Z: a few groups of rows, each row roughly a mix of its group's hidden directions:
Z (139 x 10):
[[  0  -6  16   0   1  10   3 -13  26  12]
 [  9  -3  -6  -5  14   9 -24   2 -17   9]
 [  5   0   2 -20 -14  -9 -15  16 -11   8]
 [  7  -8 -16  25   3  -2   1  19   1   3]
 [-12  14  15  -1 -17   0   7  -9 -15  13]
 [-14  -5   3  11  15  -1  18 -11   0  19]
 [  7  14   2 -12  -5 -13  10  21 -16   4]
 [ -1 -18   8  -4   6  -1 -22  12  -7  16]
 [ -3  -7  -1  17   4 -11  14 -24   7   8]
 [-14   6  10  14 -10   3   5 -10 -16  20]
 [-23  -9   5  -5  13   5  15  -6  -8  14]
 [  0   8   2 -11  -7  12 -10  25 -14  -8]
 [-15 -13  -1   7  11  -8  14 -17  12   9]
 [ 15 -13 -14  -5  11  -7  -8  -2   6 -23]
 [  6 -13 -12  21  13   7  -7  15   7  -7]
 [ 12 -13  -9  -7  15  -5 -10   7  17 -17]
 [ 12 -14 -22  16   3  -1   1  14  11   4]
 [  8 -14 -14  -6   9 -11  -3   9  20 -15]
 [ -7  -7 -19  22  10   2  13  12   6  -2]
 [ -2   7 -21   0  -1  28  -1  -4  -8   7]
 [  9  20   3  -3 -15   5  12 -14  17  -1]
 [ 13  19   0 -10 -22  10  -8   2  -6  -7]
 [ -9   6  -1  -6  27  11  12 -14  -4   4]
 [ -5 -17  22  -2  -3  -5  21   5   7   7]
 [-13   2   3   3  22   0  13  -8  -7  21]
 [ 14 -15 -20  18   5  -5  -2  11   4   6]
 [  0 -13   5  10  -9  27  -1 -13  11  -3]
 [ -2 -10  22  -6  -3 -21   7   9  13   3]
 [ -1 -14  24   4  -2 -20   2  -1  10  -9]
 [ 20  -6  13  -7 -22  -3 -14  -2   5   1]
 [ -8  -4 -14  -3  -2  -3  13  20 -23   1]
 [  0  19  -3   2 -19  -7  22  -7   5  -8]
 [-13  12  15   6 -14   2   5  -3 -12  21]
 [ -4  -2   6  -5 -12  19  -3  20   5 -19]
 [ -5 -13  25  -7 -10 -16   3   1  13  -2]
 [-13  -3  -9  11   4  -7  14  -6 -22  15]
 [  0   5 -12  12  12   3  20 -15  11 -13]
 [  0  12  16 -23  -6  -2  -3 -18 -10  -3]
 [ -2  19   8 -27  -8  -7   0   4   0  11]
 [-11  -1  -7 -10  23   4   4   8  -9  20]
 [ 15  -9 -10 -10  10 -14  -7  10  13 -16]
 [ 12 -13 -22  14   6  -5   0  13   9  -9]
 [  2 -17 -23  16  12   1   6   3  12   1]
 [ -3  12  22 -22 -12  -5  -5  -8  -5   5]
 [ -6  -8  -3  11  14   8  -8 -28   5  -6]
 [ -3  -7  21  -1  12 -22   5 -11  11   0]
 [-10  16   8 -16  -9 -14   1   9 -13  14]
 [ -5  14   4   6 -19  -2  10   3 -13  22]
 [  1  15 -19  -6  -5  23  -8  -4  -8   7]
 [ 13  -8  -7 -11  19  -8  -7   6  13 -18]
 [  3  13  13 -25  -6  -2   1 -13  -5  13]
 [ -4   5  -5 -10   0  -8  14  11 -29   1]
 [  0   4   7 -16  -9 -17 -11  16  -9  16]
 [  3 -14  -6  -9  11  -1  -7   3  20 -22]
 [ -8 -19  -5  12   6   8  18 -16   7  -8]
 [  9   2 -13   8   6   7  16 -14  15 -18]
 [ -5  12   7  -7  29   1   2  -3   1  17]
 [ -5   7  -5 -14   0  -8  15  13 -24   8]
 [-11 -13  -1  12   1 -11  16 -22   1  10]
 [  3   0 -10  11   7  11  16 -17  14 -16]
 [ -4  12   9 -19 -12  -6 -11  12 -14  12]
 [ -6  13  13 -23   0   5   5 -19  -3   5]
 [-11 -16   4  -2  24   4 -13   5  -9  10]
 [-13   1   9 -11  -4  10  -7  29  -3  -3]
 [-16  16   9   7 -17   1  13   0 -12  13]
 [-11  15  20 -19  -3  12   3  -9   0   4]
 [ -5  -6  17 -11 -18  -4 -13  14  -6  13]
 [ -7   9   3  -6 -27  -6  18   2  -3 -11]
 [ -5 -11  13 -12  -5  -6 -15   7  -8  23]
 [ -3  13  14 -21  -5   2   5 -14  -4  18]
 [  0 -11  23   1   4 -23  11   4   7  -2]
 [ -9  -7   7  23 -15  -8  14 -14   1  -2]
 [ 12 -10 -11  -7  12  -8  -7   5  10 -25]
 [  6  16   6 -11  -7   5   6   4  24 -16]
 [  0   0  -5  10 -13   9  18 -10   8 -22]
 [  0   2   5 -14   5 -10 -19  12 -12  20]
 [ -5   7  -2   6  13   2  14 -14 -22  15]
 [ -3  -9  12   4  -7   4 -15 -22  15 -10]
 [  9  23   5  -9  10  11 -12  15   0 -10]
 [  0  -9  -3  14   1 -13  12 -27   6   7]
 [ -1  -8  23  -4   7 -19  16   2   8   6]
 [ 14   1 -22  14  -7 -10   7  16  -7  -6]
 [  0   9  13 -15  -1  14 -12  23  -6  -3]
 [  0   2  -7  -2   4 -17  12  23 -20  -1]
 [  4 -10   1  -2 -23  -4  13   1  19 -13]
 [-20  12  14   8 -11   4   9   5  -4  18]
 [ -3  -6  22  -9   1 -21  12   7   9   7]
 [ -3 -30  -8   5  11  10  -5  -2  -9  -7]
 [  1   7  -6 -10  -9  -5  12  26 -16   6]
 [-12 -17  -2   8  14   5  -1 -20  16   3]
 [ -7   4  -3  -6  25   1   8  -6  -9  22]
 [ -4 -13  -4  18  -9  -7  15 -21   6  -1]
 [  3  -8 -16  18   8   7  12  -9   1 -20]
 [  9 -10  -2   2  23   5 -23   3   0  11]
 [  0  11 -20  -3  -8  24 -11  -6  -9   1]
 [  0   1  -6 -10  25 -13  -9   3 -10  17]
 [-11   1  16  -7  -2  -8 -11  10 -14  22]
 [ -8 -11  15  -5   6 -28   9   6   3   1]
 [  8  14   2 -18   2   8 -16  18 -11  -5]
 [  4  -3 -10  18  -2  18   9 -18  -5 -13]
 [ -6  13  23 -20  -5  11  -5  -3   2   9]
 [ -5 -19  -4  15  -9 -14  11 -16   7   7]
 [ -1   0   6  -7   1 -22  15  19 -15   1]
 [  2  -7  -3   3  15  -5  12 -25   6  16]
 [ -2   1 -14  10  11  14  15 -19  -3 -14]
 [ -4   1  -1  -5  15  11  13 -15 -21  13]
 [ 11 -11 -12  -7  14  -3  -5   4  14 -22]
 [  5  11 -20   5  -3  23  -7  -3 -14  -4]
 [-14 -11 -11   3   4  14 -12 -21  11   0]
 [  8  -9  -7  -3  12  -1 -10  12  13 -25]
 [ 13   5   0 -10  -8  18 -11  22  -2 -10]
 [  4  17  -1 -14   4 -13  12  10 -20   8]
 [ 14  -6   5   9 -24 -16 -11   1   9  -1]
 [ 19  -4 -10  -6   4 -11  -8   1  -6 -25]
 [ 14  18   2  -6  -7   8  -1   0  23 -14]
 [  2  23   1 -13  10   6  10  -8  19  -5]
 [ 15  17   7 -15  11   1 -18  10   7  -1]
 [-16  -8 -12  -7  10  -7   6   1 -20  17]
 [  5   8   8 -23   7  11 -16  14   5  -7]
 [  5  -5  15   9   4  -5 -11 -15  25  -6]
 [ -3  -5  18 -11  -5 -25   4  12   9   5]
 [ 16  12   8  -7 -15 -10 -18  -1   0 -14]
 [-20 -11  -3  15   1  -5  20 -15  -1   3]
 [ 12 -13  -8  -1  14 -13 -11  12  13 -14]
 [ 14 -10 -11 -13  13  -3  -5  -1  13 -20]
 [ -8  -9  -5  11  -2 -11  14 -27  -6   2]
 [  7  -9 -16  29  -1  -1  -1  10  -8  -2]
 [  0  14 -23  -5   4  -2   0  13 -21   3]
 [ -7 -13   1  10  20   6 -16   1 -17  11]
 [ -9 -18  -3  -6  16  -7  -9   7 -18  12]
 [ -8 -11   0   7  12  -9  13 -23  11  11]
 [ -6   6  12 -29  -8   3   2 -12  10  -1]
 [ -2  14  12 -16  -5 -11 -12  13  -8  16]
 [ -2  -1  11 -13  -4 -18  -8   7   2  25]
 [-13 -22  -4   4  -9 -17   7 -13   0  11]
 [ 12  18  13  -6  -9   3 -17  16  -6  -7]
 [ -4  -4  -7  12   2   1  25 -18  11  -8]
 [ -7  21  20 -12 -11  -2   1  -3 -16   1]
 [  6  20   1 -20 -11  -9  -1  14  -6  10]]

the two rows of each list that fit no group, in list order (the others fit one group, some only roughly):
  * k_447: [ 13  16  -5  -5  -2   0  12  18 -20   6]
  * k_517: [  2 -10   2  16  17   1 -23   9  -6   9]
  * k_976: [ -8 -29   3   2   4  -6 -11  11 -12   7]
  * k_858: [  9   4   5 -10 -26 -16  -4   9   5  10]
  * k_951: [  1  15  -4 -12 -18   3  -5  11 -22  -4]
  * k_817: [  5   9  15  -7  -7   8 -16  20  11 -12]
  * k_823: [  6  14 -23   6 -18  15  -3   2  -5   2]
  * k_929: [ -6   4  21 -15  -9   9  -7 -21  -3   3]
  * k_88: [ -1  -8 -16  19  14  -9   4  19   5  -5]
  * k_248: [  6   3  10 -25  -4  -8  -4  22  -8   1]
 => k_823 k_248
  * k_424: [ -2  17 -18  13 -14  15  -9  -2  -2   8]
  * k_536: [-16   8  -7 -10  16   0   2   1 -23  12]
  * k_653: [ -6  11   1 -13   1 -18  -3  10 -13  21]
  * k_656: [-5 11 -7  8 32  4  5 -5  3 -5]
  * k_854: [ -7   3  22 -22  -9   5  -5 -12   6   9]
  * k_201: [ 16  13   1   0 -14  -7 -19  16  -1 -10]
  * k_889: [  5  14  11   1 -16  19   4  -3  14 -15]
  * k_151: [ -9 -14  20  -7  -1 -23   5 -11   5  -4]
  * k_327: [  5  -8  23   4 -13 -20   9   1   6  10]
  * k_132: [ -7  -6  -3   2   9   6 -13 -16  27   2]
 => k_424 k_327
  * k_537: [  2  -2  -2   5 -10  13 -22  -9  22  -4]
  * k_256: [ -2   9 -25   4  10  19  -6 -10  -5   5]
  * k_114: [  6  -2  -1   7  -9   3  -9 -20  26  -5]
  * k_39: [ 10   5  11 -14  -3  -3 -24  18   3   6]
  * k_302: [11 14 12 -2 13  7 -7 17 18 -3]
  * k_251: [-12  22  15  -3 -11   8  11  -3  -8  12]
  * k_774: [ 15   0   4  -7 -15  11  -9  -7   7 -24]
  * k_145: [-11  11   1   0  25  -3   8 -12 -11  12]
  * k_144: [-18  -5 -13   2  21  -8  11  -7  -6  12]
  * k_335: [  5  11 -22  12  -8  12  -3  -4 -12  16]
 => k_114 k_335
